Here is a table of points, one per row:
np.array([-0.39, 0.88, -0.02, -1.33, -0.38, 0.73, 0.17, -1.30, 1.23, 1.54, 1.35, -0.51, 0.02, -0.07, -0.26,
          -0.18, 1.77, 0.74, 0.23, 0.25, 1.72, 0.39, -0.42, -0.18])
np.array([-2.32, -0.34, -0.14, 0.46, 0.82, -0.28, 1.35, 1.09, 0.42, 0.38, 0.98, 1.29, -0.86, 0.04, -0.74,
          -0.82, -0.34, -0.31, -0.04, 0.19, -1.65, 0.71, 0.37, -0.51])
np.array([0.65, 0.45, -1.64, 1.62, 0.34, 0.09, -0.32, 0.42, 1.70, 1.01, -0.36, 0.63, -0.10, 1.01, -0.54,
          1.36, -2.05, 0.87, 0.72, -1.26, 0.53, -1.48, -0.41, -1.45])
np.array([-0.44, 0.90, -1.31, 0.39, -1.57, -0.65, -0.78, -0.48, -0.03, 1.28, 0.07, -1.83, 0.94, -0.09, 0.53,
          0.27, -1.01, 2.32, -2.22, 0.58, -0.45, 0.41, -0.35, 0.94])
np.array([0.91, 1.26, -1.17, -1.66, -1.60, 0.95, -0.14, 0.08, 0.67, 0.48, 0.64, 0.44, 0.97, -1.13, -1.43,
          1.11, 2.08, -0.23, -1.68, -0.83, -0.04, -0.25, 0.99, -0.70])
np.array([0.85, 0.63, -0.55, 1.52, 0.67, 0.59, -0.62, -0.97, 0.77, -1.55, -0.56, 0.81, 0.22, 1.52, 1.19,
          1.08, 1.15, -1.04, -1.02, -0.35, 1.75, -0.72, 0.60, -1.06])
np.array([0.97, 0.66, 0.63, -0.14, -0.59, 1.04, 1.85, -0.03, 1.05, -0.25, 0.11, -0.29, -0.40, 0.77, 0.07,
          0.28, 0.78, -0.37, -1.21, 0.06, -0.64, 1.31, 0.09, -1.90])
np.array([0.30, 1.05, 0.10, 0.14, 1.17, 0.09, 0.84, -0.57, -0.29, 2.09, -0.84, -0.27, -0.67, -1.21, -0.28,
          0.45, 0.72, -0.42, -0.96, -0.31, 0.38, -0.93, 0.85, 1.03])
np.array([-0.11, -3.93, 0.81, 0.28, -1.82, 0.38, -1.72, 0.40, 0.01, -0.41, 0.68, -0.16, -1.32, 1.22, 0.03,
          1.54, 0.81, 2.08, 0.46, -0.15, -0.04, -0.69, 0.25, 1.85])
np.array([-0.60, 0.51, 0.71, 0.54, -1.21, 0.62, 0.78, 0.21, -1.06, -2.16, 0.60, -0.40, 0.55, 0.93, 0.75,
          0.55, -1.10, 0.10, 1.38, 1.00, -1.60, -0.34, -0.43, 1.68])
np.array([0.61, -1.11, -0.08, 0.96, -0.12, 0.94, 0.27, -0.32, -1.14, -1.18, -0.98, -0.42, -1.08, -0.24, 1.45,
          0.38, 0.85, 0.82, 0.60, 0.74, 0.05, -0.35, 0.93, 2.15])
np.array([2.63, 0.02, 0.06, -0.36, 1.51, -0.06, -0.56, -0.53, -0.36, -0.41, -0.89, -0.56, -0.54, -0.29, -0.57,
          -2.53, -0.50, -1.72, 0.46, -1.12, -1.20, 2.96, -1.99, 0.02])
np.array([-0.57, -0.55, -2.26, -0.66, -0.22, -0.57, -0.27, -0.10, 0.60, -0.57, -0.74, -1.11, 0.01, -2.20, 1.47,
          -1.35, -0.96, -0.88, 0.05, -0.05, -0.76, 0.31, 0.54, -2.12])
np.array([-1.06, -1.32, -0.40, 0.44, -0.93, -0.13, 0.67, 0.04, -0.36, -0.01, -0.82, -0.12, -1.20, -2.10, -1.04,
          -1.28, 1.21, -0.93, -0.78, -0.26, 0.23, -1.41, 1.22, -0.52])
np.array([-0.28, -0.77, -1.04, -0.32, 1.04, 1.20, -1.77, -0.88, -0.03, -0.56, 0.36, 0.57, 0.53, 0.54, -0.08,
          0.17, -1.85, -1.50, -0.72, -1.28, -0.62, -1.16, -0.43, -0.21])
np.array([0.97, -2.91, 0.18, 0.64, 0.93, 0.97, 1.67, -0.19, -0.28, 0.45, -1.41, -1.41, -0.19, 0.00, 2.24,
          1.09, 0.22, -0.09, 1.15, 0.14, 0.61, -0.85, -0.03, -0.72])
np.array([1.71, 0.95, -0.22, 0.05, -1.22, -1.55, -1.84, -0.57, -1.18, 1.72, -0.63, -0.74, 1.63, -2.56, 0.11,
          -1.55, -1.04, 0.43, 0.48, 0.43, -0.08, 1.69, -1.31, 0.97])
np.array([0.46, -0.02, -0.21, -1.29, -0.63, -0.37, -1.12, -0.07, -1.37, 0.15, 2.38, -0.79, 0.00, 0.03, 0.11,
          -0.53, 0.76, -1.90, -1.13, 0.08, 0.78, -0.24, -1.83, -1.43])
np.array([-0.97, 0.06, -1.09, -0.62, 0.63, -3.01, 0.22, -0.24, 0.36, 1.42, 2.15, 0.06, -0.75, 0.15, -0.45,
          0.93, 0.79, 0.64, 0.31, -0.22, -0.72, -1.12, 0.64, 0.67])
np.array([0.46, -0.20, -0.22, 0.18, 0.89, -1.26, -0.19, 0.65, -0.18, -0.41, -0.24, -1.22, -0.73, 0.28, 0.13,
          1.50, 0.82, 0.15, -1.19, 0.62, -1.91, 1.35, -0.66, 0.44])
np.array([-0.15, -0.97, 0.23, 0.34, -0.02, -1.50, 0.45, -0.97, -0.34, -0.90, -0.75, -0.40, 0.14, 0.53, -1.11,
          1.48, -1.27, -2.48, 1.48, 0.17, -0.01, -0.39, 0.00, -1.46])
np.array([0.64, 0.47, 0.29, -0.15, -1.61, 0.67, 0.54, -1.53, -0.18, -1.01, -0.81, 1.48, 1.32, 3.41, 0.97,
          1.35, 0.61, -1.10, 0.09, 0.05, -1.58, 0.65, 1.06, 0.54])
np.array([0.30, 0.56, 0.96, -1.91, -0.82, 0.52, -0.08, -0.85, -0.74, -0.97, 0.99, -0.48, 0.64, -1.92, 0.51,
          -0.77, 1.22, 2.26, 0.96, 1.85, -2.11, 1.13, -0.85, 0.86])
np.array([-0.60, 1.34, 0.06, -0.31, -0.05, 0.75, 0.53, 1.33, -0.55, -0.04, 0.76, 0.36, 0.35, 1.58, 0.70,
          -0.19, -2.12, -1.81, -0.52, -0.53, 0.94, 0.31, 0.87, -1.56])
np.array([-0.10, -0.54, 0.55, 0.34, 0.08, 0.34, -0.32, 1.55, -1.14, -0.35, -1.15, -0.33, 1.77, 1.13, -0.54,
          -0.07, 1.96, 0.25, 1.48, 0.82, 0.75, 1.03, -1.24, -0.51])
np.array([-1.35, 0.79, -0.08, 0.14, -0.62, -0.13, -1.60, -0.56, 0.93, 0.72, -0.82, 1.29, 0.52, -0.84, 0.00,
          0.95, 0.38, -1.28, -0.24, 0.00, 2.14, 0.92, -1.59, -0.72])
np.array([1.51, 0.00, -1.09, -0.56, -0.12, 1.76, 0.59, 0.24, -0.60, -0.95, -0.37, 0.75, -1.52, 0.52, 0.19,
          0.21, 0.90, 2.04, 0.02, -0.48, -1.30, -0.30, 2.20, -0.22])
np.array([-0.67, 1.52, 2.62, -0.25, 0.32, 1.91, 0.53, 0.27, -0.54, -0.41, -0.33, -0.53, -0.05, -1.47, 0.30,
          0.69, 1.52, 0.15, 1.15, -0.23, -0.29, -1.63, 0.05, 0.96])
np.array([-0.13, 0.55, -0.03, -0.49, 2.58, -0.07, -0.50, -0.24, -0.60, 1.20, -0.63, -0.03, 0.80, 0.54, -1.73,
          1.02, 0.05, 0.71, -0.04, 0.60, -0.10, 1.52, 0.09, -1.96])
np.array([-1.44, -0.59, -0.79, -0.10, -0.69, 0.61, 1.00, 0.25, -2.19, -0.14, -0.12, 2.05, 0.17, 0.88, -1.19,
          -1.16, 0.06, 0.02, 1.26, -2.75, 1.66, -0.15, 0.16, 0.16])
np.array([0.31, 0.50, 0.54, -0.35, -1.23, 0.21, 0.65, -0.69, 0.12, -0.71, 0.03, 2.04, 0.21, 2.03, -0.82,
          -0.77, -0.35, 0.17, 0.26, -0.83, -1.56, -1.39, 0.73, 0.01])
np.array([-0.14, 0.13, 0.51, 0.24, -0.20, -0.07, -0.10, 0.62, -0.87, -0.38, 0.77, -1.28, -0.99, -0.82, -0.32,
          0.05, -0.21, 2.33, 0.17, -0.26, 1.58, 1.86, -0.78, 1.66])
np.array([-2.01, 1.48, 1.49, -0.56, -0.31, -1.17, 0.51, -0.39, -0.75, 1.07, 0.14, -0.44, 0.49, 0.18, -0.11,
          0.18, -0.10, 0.27, -1.36, -1.00, -0.18, -1.30, -0.27, -1.18])
np.array([1.29, -0.06, -0.45, -0.36, 0.53, 0.45, 1.20, 0.59, -1.61, -0.05, 0.60, 0.44, -0.78, 0.72, 0.23,
          -0.74, 1.91, -0.17, 0.38, 0.13, -0.87, -1.45, 0.21, 0.88])
np.array([-1.25, 1.43, -0.14, 0.17, 0.75, 0.90, 0.74, 0.80, 0.69, -0.51, -1.28, 0.91, -0.04, -0.47, -0.35,
          -0.82, 0.37, -0.20, -0.69, 0.78, -0.57, -0.42, -1.69, 0.39])
np.array([0.19, 0.14, 1.74, -2.24, 0.05, -0.20, 0.66, -1.12, -0.17, 0.16, -1.32, 0.55, 2.37, 0.98, 0.70,
          -1.83, -1.71, 0.22, -1.28, 1.15, 0.46, 1.54, 0.16, 1.61])
np.array([1.91, -1.04, 1.03, 1.90, 2.01, -1.96, 1.04, 0.79, 0.43, -0.85, 1.27, -0.40, 1.01, -3.12, 1.12,
          -0.77, -0.17, 0.61, -0.30, -0.71, 2.10, -0.48, -0.13, -0.70])
np.array([0.91, -0.42, -0.80, 0.17, -1.11, -0.65, -1.52, 0.16, 1.51, -0.32, -1.12, -0.16, -0.11, 1.28, -0.50,
          -1.29, 0.41, 0.21, -1.26, -0.27, -0.21, 0.98, 1.28, 0.80])
np.array([-1.14, 0.77, 1.02, 0.50, 1.87, -0.96, -1.11, 0.93, 1.16, -0.15, 0.05, -1.14, -0.10, -3.17, 1.26,
          -2.38, 1.03, 0.18, 1.60, 1.36, 0.67, 1.01, 0.71, 1.62])
There is one direction along which these points spread out most. Take the direction at right angles to it along which they spread out most. Go by this last direction. For each point below, how far along it does it lie, from 0 to 99? 50 is the average, and the first point above lies past it. One standard deviation of the points above along it is 16.
np.array([-1.28, -0.94, -0.91, 1.15, -1.81, 0.80, -0.96, -1.90, 1.36, 1.27, 1.30, -0.93, -1.26, 0.83, -0.07,
          -0.31, 1.63, 0.50, -0.95, -1.29, 0.58, 0.30, 0.23, 0.19]) 48
np.array([0.67, -0.92, -0.57, -0.23, 1.06, -0.08, -0.96, 0.02, 1.49, -0.77, 0.16, 0.68, 2.10, 0.96, 0.06,
          0.27, -0.32, -0.56, 0.88, -0.80, 0.02, -0.38, 1.66, -0.60]) 58
np.array([-0.52, -0.58, -0.46, -0.34, -0.66, 0.26, -1.47, -0.09, 1.86, 0.65, 0.08, 0.18, -2.34, 0.53, 0.72,
          0.36, 0.71, 0.74, -0.55, 0.73, 1.04, -0.24, -0.44, -1.44]) 54
np.array([-0.14, 1.00, -0.88, 1.13, -0.30, -0.55, 1.09, 0.15, -0.36, -0.75, 0.58, 0.61, -1.20, -1.34, 0.30,
          -0.09, -1.87, 0.88, 0.32, 1.53, 0.66, -2.49, -0.85, -1.31]) 57
np.array([-1.24, 0.40, 0.01, -1.36, 0.72, 0.92, 1.15, -0.94, 0.65, -1.57, -0.55, 0.45, -0.82, 0.91, -0.26,
          0.41, 0.62, -1.23, 1.48, 0.37, -1.30, -1.30, -1.29, -0.10]) 45
np.array([0.05, 0.83, 1.50, -1.12, 1.06, -0.33, 0.10, 0.47, -1.15, -1.60, -0.44, 1.49, -1.20, 0.24, 0.28,
          1.39, -2.07, -2.01, 0.41, -0.57, 0.09, 0.84, -1.21, 0.06]) 60
np.array([-0.24, -0.84, 1.89, 2.16, 1.92, -2.10, 0.13, 0.09, -1.72, 2.68, 0.86, 0.18, 0.07, -2.91, -0.66,
          -0.75, -2.64, 0.72, 1.66, -0.59, 0.55, 0.88, 1.49, -0.18]) 63
np.array([0.19, 0.72, 0.63, -1.35, -0.17, 1.51, 0.67, -0.19, 0.42, -1.57, -0.80, -1.90, 2.28, 0.85, -0.48,
          1.80, -0.36, 0.56, 0.19, 1.19, -1.39, -0.22, 0.66, 2.47]) 25
np.array([1.55, -0.46, 0.95, 0.17, 0.05, 0.31, 0.76, 0.54, -0.30, 0.27, -1.47, -0.59, 0.41, -0.63, 0.16,
          -0.45, 0.45, -0.26, -1.18, 1.86, -1.48, -0.62, -1.51, 0.24]) 43
np.array([-1.22, 1.95, -1.25, 0.43, -0.53, -1.59, -0.07, 0.66, 1.32, 0.01, 0.08, -0.13, 0.09, 1.03, -1.14,
          -0.32, -1.81, 0.38, -0.06, -0.45, 1.08, -0.90, 0.60, -0.99]) 74
np.array([-0.68, -1.64, -0.42, 1.45, -0.34, 0.82, 0.83, 0.41, 1.05, -0.23, 0.61, -0.34, -0.38, -0.89, 0.37,
          1.16, -0.58, -0.52, 0.30, 1.00, 0.89, 0.87, -0.13, 2.35]) 38
np.array([0.62, -0.17, -0.08, -1.32, -1.18, -0.80, 0.60, 1.66, 0.82, 0.58, 0.49, 0.87, 0.23, 2.33, 0.15,
          0.94, -0.19, 0.29, 0.31, -1.61, -0.41, 0.61, -0.55, 0.06]) 50
np.array([1.10, -0.88, 0.06, -0.03, 0.60, -1.35, -2.12, 0.45, -0.55, 1.06, 0.24, -0.16, 0.08, -0.33, 0.43,
          -1.62, -0.62, -1.35, -0.73, 0.38, 0.72, -0.78, 2.07, -0.71]) 66
np.array([-0.74, -0.75, -0.30, 1.90, 0.46, 1.04, -1.45, 0.82, 0.02, 1.55, 1.09, 0.94, -1.29, -0.14, -1.82,
          -0.40, -0.55, 0.73, -0.15, 0.11, 1.08, 0.42, -0.28, -0.21]) 58
